In the rows, zero is written as 128.
One turn sends every row of this set to another row. A few are shown first. Where does it send the rows asked after them?
zef: [163 131 115 124 104 101 118 167 147 113 129 156 104 126]
Vura: [144 134  98 160 118 141 133 136 130 145 157 118 133 128]
lev: [154 128 121 150  85  83  97 101 134 118 147 126 136 156]
fom: [158 108  85 124 134  80 123 130 143 115 128 136  91 164]
Zufa: [162  80  95 147  91  92 116 110 144 140 131 135 109 110]
kur: [164 145  98 121 115 125 133 154 132 133 121 142 105 124]
vik: [120 104 109 140  89 114 124 140 155  97 125 166 137 134]
nol: [146 124 112 134  96  95  99  95 127 124 150 116 138 163]
tak: [127 121 143 148 106 107 102 144 165 132 153 118 145 131]
Foto: [154 120 122 177  95 105 114 159 150 117 161 140 130 122]
zifeb: [169 126  81 139 131  93 136 123 136 129 117 130  90 153]
sive: [157  82  87 140 101 105 120 104 138 150 131 128 111 116]
Neret: [ 95 101 109 154 121  88 113 126 143 147 130 137 135 145]
Zup: [130 124 102 157  88 132 140 129 146 115 111 159 135 121]
zud: [140 122 109 136 129  84 113 132 119 112 115 138  96  97]
Mag: [159 122 122 176  94 103 111 157 156 119 162 133 126 126]
Tolom: [116 107  90 122  87 100 130 124 126  89 144 128 121 152]
zuti: [130 131  82 143  84 117 148 114 116 108 129 120 119 138]
lom: [155 110  78 157 134 106 147 129 142 106 122 115 138 109]
bav: [140  91  81 137 142  98 134 133 146  96 133 117 141 123]
Biba: [130 111 107 123 137  85 107 133 121 108 120 136  97 105]
vaka: [112 109  94 127 105 137 135 125 142 115 121 152 141 140]
zozov: [107 145 103 148  93 103 122 111 173 135 147 125 118 119]
Sibi: [138 125  85 140 113  98 129 115 126 149 119 130 101 172]
fube: [108 109 117 176 107  79 115 131 147 144 125 144 132 132]
Vuso: [100 137 102 136  99 103 118 112 174 133 153 123 120 127]
vodup: [135 106 100 136 106  72 111 131 140 126 127 144 100 176]
dedi: [126  99 109 132 123 118 107 151 144 120 177 127 136 150]
Sezak: [136 122 101 127 138  97 117 126 114 118 115 131  96 102]
vapub: [168 137 108 118 137 101 121 120 130 115 140 120 154 120]
Kazi: [147 122 101  95 122 117 117 159 137 121 137 144 108 141]
Lig: [165 145 104 149 137 110 107 120 161 118 134 140  87 123]
viduz: [154 138 113 153  89  98 107  92 126 131 140 117 136 153]
tiv: [132 102 106 131 122 116 103 149 151 121 178 121 135 153]
nenet: [178 141 117 133 123  91 119 127 137 108 137 128 151 111]
vavap: [106 117 106 171 116  96 126 119 137 158 119 133 133 132]
tidus: [154  97  92 161 126  85 133 142 154  89 128 127 136 111]
kud: [105 137 110 146  91  95 115 115 178 127 152 129 118 123]
vav: [166 127 116 116 130  86 111 129 139 101 146 128 153 121]
vem: [172 121  93 148 119  74 127 135 146 114 121 141  87 151]
mami: [154 130 101 165  92  79 124 127 136 137 114 144  95 158]
Seki: [152 135  96 159 117 140 128 134 135 146 157 112 131 133]
Kon: [134 138 137 160 105 119 114 137 158 146 143 113 143 121]
nez: [152  69  92 131  99  94 111 109 144 139 138 133 112 121]
mogum: [152 137  97 129 150 115 103 116 159 118 141 134  90 135]
Pegar: [156 129 109 135 140  99  94 125 169 107 143 144  88 133]
Rakav: [134 122 100 154  68  90 134 129 130  88 133 136 116 135]
mev: [121 127 130 138 119 124 109 133 155 145 151 109 146 134]

Kazi -> zef
tidus -> lom
Vuso -> kud
Where do these go?
vodup -> mami
mev -> tak
Neret -> fube
zuti -> Tolom
Biba -> zud
Zufa -> sive
vav -> nenet
vaka -> vik
Foto -> Vura
fom -> vem
Mag -> Seki
viduz -> nol
mogum -> Pegar

